In the data rows, the value 128 means zero.
Here are some numbered points:
[184 142 178 105 151 101 133 131 167 167 179 102 145 170 100 173] 0
[111 105  97 184 120 149 103 107 129 111 118 103  61 138 114 126] 1
[ 76 168  96  90 127  95 117 158 159  76 130  79 153  92 150  61] 2
[169 125 134 115 128 135 158 122 163 140 111 108  69 175 129 115] 3
[106 122 104 175 124 141 121 139 122 120 106 128 105 122 132 121] 4
[179  39 154  74  98 136   0  87   0 138  99 187 230  83 255  69] 5
[122 100  83 185 129 147 124  99 131 126 132 109  58 136 123 120] 6
[111 132 161 109 110 123 149 127  84 137 164 190 200  96  81 171] 7
[115 117 104 177 125 162 110 109 124 110 106 111  65 131 138 136] 8
[128  99  97 169 123 152 132 108 126 114 119 112  66 142 121 124] 9
[171 117 119 118 138 148 158 100 162 156 111 120  70 173 120 137] 10
[137 131 139 107 122 114 112 119  84 162 156 209 199  79 145 141] 11
[122 158 134 114 122 119 157 142 110 134 148 171 179  82 108 136] 12
[ 95 147  93 121 124 102 130 160 148  89 131  92 123 106 139  69] 13
[ 73 144  94  87 106  99 118 170 159  76 139  76 157  94 122  67] 14
[124 152 139 142 134 138 145 114 115 139 145 170 151  92 112 156] 15
[137 164 149 121 127 131 166 126  96 158 150 206 187  77 102 167] 16
[121 149 136 144 134 136 147 109 115 141 144 170 152  93 109 158] 17
[178  47 128  74 103 117   0  99  11 152 108 200 235  69 255  83] 18
[150 150 166 123 110 119 111 150 145 120 158 113 141 143 117 144] 19
[112 123 102 161 116 144 117 119 137  95 125 103  91 128 131 120] 20
[134 137 119 173 122 145 106 109 138 128 122 116  84 133 135 143] 21
[119  93  95 174 128 140 131 103 132 128 131 114  63 134 117 124] 22
[ 75 144  94  96 110  91 116 166 148  81 126  65 158  92 122  66] 23
[109 103 100 184 124 139 119 108 125 121 130 106  59 130 118 124] 24
[ 74 131 140 128 122 106 140 187 121  77 123 100 177 114 109  81] 25
[ 90 141 108  99  98 108 154 169 120  91 137  90 178 107 117  72] 26
[111 155 138 129 119 127 149 148  99 144 154 188 195  94  97 157] 27
[152  79 123 104 106 119   7 105  40 144 114 179 189  92 244  86] 28
[ 21 115 207 180 143 122  78 179 124  68  92 144 145 158  88 119] 29
[133 113 118 168 122 144 116 114 134 134 132 115  87 143 118 148] 30
[ 64 127 203 181 118 164 126 195  73  89  88 172 184 153  90 137] 31
[111  95 104 174 105 150 112 105 114 114 133 109  67 135 115 121] 32
[109 105 105 182 123 150 121 114 131 113 121 113  67 130 127 126] 33
[126  92  99 184 119 148 129 114 127 102 130 104  64 119 129 116] 34
[118  93  98 172 125 142 127 102 129 128 129 112  64 135 116 126] 35
[173 166 186 123 134 125 113 137 154 151 168 122 145 178 104 178] 36
[127 164 158 113 121 144 141 133  99 131 136 196 192  81 103 170] 37
[167 152 171 137 142 120 105 133 152 158 182 118 152 150 101 189] 38
[ 85 144  94  89 109 100 121 176 150  90 134  77 157  98 130  62] 39
[152  59 123  91  98  94   0 115  33 178 120 213 235  77 255  98] 40
[ 86 139  88  84 119  91 130 171 153  83 140  70 152  94 134  63] 41
[117 106  96 190 122 150 121 100 128 111 136 102  63 134 123 128] 42
[127 158 161 121 127 127 163 143  99 143 154 199 186  87  95 155] 43
[104  94 100 172 117 138 103 123 123 111 131 104  69 129 129 103] 44
[119 117  94 186 126 151 123 103 128 116 120 111  63 127 135 126] 45
[115 106  97 182 124 146 116 105 121 118 133 103  57 135 123 121] 46
[119 129 117 162 116 152 121 105 115 124 118 133 102 118 123 142] 47
[121 137 143 140 125 137 151 118 101 143 150 173 149 107  93 163] 48
[120 107 105 176 115 143 116 107 130 112 121 104  63 144 131 126] 49
[176  84 124  92  95 105   0 136  28 157 101 242 230  65 255  91] 50
[113 103 103 183 112 144 125 106 128 113 119 102  67 134 128 126] 51
[119  97  88 143 100 147 147 106 123 126 130  97  62 126 117 145] 52
[150 140 151 150 135 128 103 125 144 145 164 114 127 147 104 171] 53
[ 65 143 196 120 133 137 190 193  63  77 105 143 196 124  99 170] 54
[176 159 183 130 141 115 112 117 165 150 168 116 128 160 123 154] 55
[ 78 131  90  94 115  82 127 183 145  96 153  76 152  99 111  69] 56
[116  93 104 175 124 138 131 105 134 133 133 109  62 134 113 121] 57
[112  96  94 184 114 154 114  97 124 126 127 101  65 140 112 138] 58
[ 78 150  88  98 121  93 118 159 135  97 139  71 142  93 126  62] 59
[127 143 159 123 127 127 168 120  98 145 159 187 187  96  92 172] 60
[187 128  85  63 175 132 231  97 190 162  72 116  53 185 124  98] 61
[134 134 114 170 129 145 119 103 140 128 132 114  83 136 133 140] 62
[135 171 159 116 119 146 154 117  98 144 153 202 181  85 100 180] 63
[101 141 110  97 119 103 111 158 159 107 150  80 149 120 120  94] 64
[106 105 104 175 122 153 110 106 133 116 117 111  73 128 129 124] 65
[130 101  93 165 124 149 142 106 129 116 120 109  63 141 118 131] 66
[162 165 178 136 137 126 120 127 142 148 171 139 157 134 111 180] 67
[129 139 154 128 130 123 169 120 107 165 164 185 180  83  87 174] 68
[ 84 127  94 106 113 103 112 150 140 100 135  79 128 107 125  81] 69
[ 96 110 146 185 129 150 124 134 114 103 104 122 102 138 110 132] 70
[121 120 121 162 119 139 129 112 120 123 132 130  96 131 117 139] 71
[142  85  99 122 122  73   0 151  68 191 119 254 232  73 255 112] 72
[113  96 103 182 128 137 124 118 125 108 129 100  57 130 120 117] 73
[148 139  55  93 156 131 210 110 159 123  98  92  64 132 148 147] 74
[111  83  98 185 116 148 126 101 128 123 136  98  66 134 106 143] 75
[109 119 100 159 125 136 119 121 144 109 117  98  85 119 131 112] 76
[ 68 116 220 161 131 156 139 188  75  81  93 153 179 160  76 131] 77
[176 137 173 117 127 125  69 120 120 157 147 138 167 139 158 158] 78
New points follow, each followed by the numbers of its two nearest points above by angle, nearest first.
[121 115  94 187 135 138 118 103 131 112 110 113  58 126 132 126] 45 33
[170  49 132  78 113  96   0  98  12 154 110 194 227  74 255  82] 18 40
[163 137 135 118 143 135 162 107 165 146 122 120  63 174 120 108] 3 10
[115 137 125 173 112 145 126 110 127 125 125 127  93 117 134 135] 47 71
[145 124 115 139 132 142 138  98 156 146 117 108  65 159 128 140] 10 3
[192 166 177 119 139 136 121 136 171 146 158 125 145 164 122 181] 36 55
[255 176 187   0 194 124 255  94 252 227  90 135  85 255 109 128] 61 3
[113 104 103 185 115 137 130 105 128 117 123  99  66 136 127 127] 51 24
[ 91 122 149 179 120 145 125 146 107 103 119 135 102 140 110 112] 70 29
[127 159 158 113 121 142 148 132  98 134 144 195 191  83  98 171] 37 63
[255 182 173   0 208 111 255 106 255 231  91 128  85 255 108 137] 61 3
[108 100 103 185 123 139 122 108 127 121 133 104  59 131 113 123] 24 46
[206 174 173  74 165 116 173 114 179 185 144 119 130 177 113 170] 0 55
[255 142 169   0 166 126 177  96 202 216  90 153 125 214 167 121] 61 10
[100 116 102 155 121 134 117 124 139 108 122 100  96 119 128 107] 76 20
[133 124 147 103 112 123 105 120  79 150 143 198 205  84 150 136] 11 50
[ 76 161 140 113 128 124 126 168 126  70 111 107 175 110 134  84] 25 2
[156 142 151 103 147  94 133 139 164 146 171  94 146 149 109 141] 0 55
[255 167 181   0 202 127 255  97 255 235  88 126 101 255  96 143] 61 10
[112  98  90 179 120 158 118  96 128 124 119 103  60 129 119 143] 58 35
[ 84 146  95 121 120  99 117 163 147  95 128  87 127 103 141  64] 13 59
[174 133 161 104 136 117  99 115 108 159 151 131 170 119 164 157] 78 11
[171 125 121 122 151 133 160  98 164 146 108 116  71 167 118 132] 10 3
[255 145 189   0 190 107 255 104 254 225  95 117 104 255  78 148] 61 10
[125 107 103 159 122 135  68 111 107 145 120 150 110 113 176 120] 28 72
[110  92 106 182 129 132 127 120 120 104 135  98  54 128 116 112] 73 24
[  0 118 245 181 157 110  66 206 125  51  80 155 175 166  75 116] 29 77
[ 74 123 200 186 124 164 131 181  89  97  77 160 184 153 100 148] 31 77
[ 90 134  95 111 114 113 117 155 139  96 132  84 128 107 124  91] 69 23
[105 139 107  88 119 101  83 142 118  96 122 114 175  86 191  66] 2 39
[ 93 113 134 183 123 149 121 122 117 111  97 127 109 139 113 140] 70 4
[153 144 166 117 110 119 113 151 144 124 164 113 140 145 112 146] 19 36
[116 134 124 176 112 147 126 109 128 122 118 124  93 117 136 138] 47 45
[245 163 150  21 184 124 238 105 219 200  99 122  78 227 112 136] 61 10
[189 209   0   0 185  79 255 141 196 151  74  69  95 121 189 163] 74 61
[208 224   0   0 232  90 255  98 220 168  36  68  57 131 214 169] 74 61
[106 147 133 111 125 122 141 117 126 148 156 147 169  82  99 137] 12 68
[ 74 130  91  99 118  82 126 169 146  86 160  52 150 104 105  59] 56 59
[ 64 122 203 182 116 160 129 197  73  87  90 171 185 152  87 137] 31 77
[234 240   0   0 215  77 255 124 216 173  44  67  72 128 220 199] 74 61
[ 79 168  81 101 133  84 129 154 167  89 131  78 145  95 143  59] 2 13
[117 120 114 166 130 146 128 108 129 129 131 128  97 116 110 139] 71 47
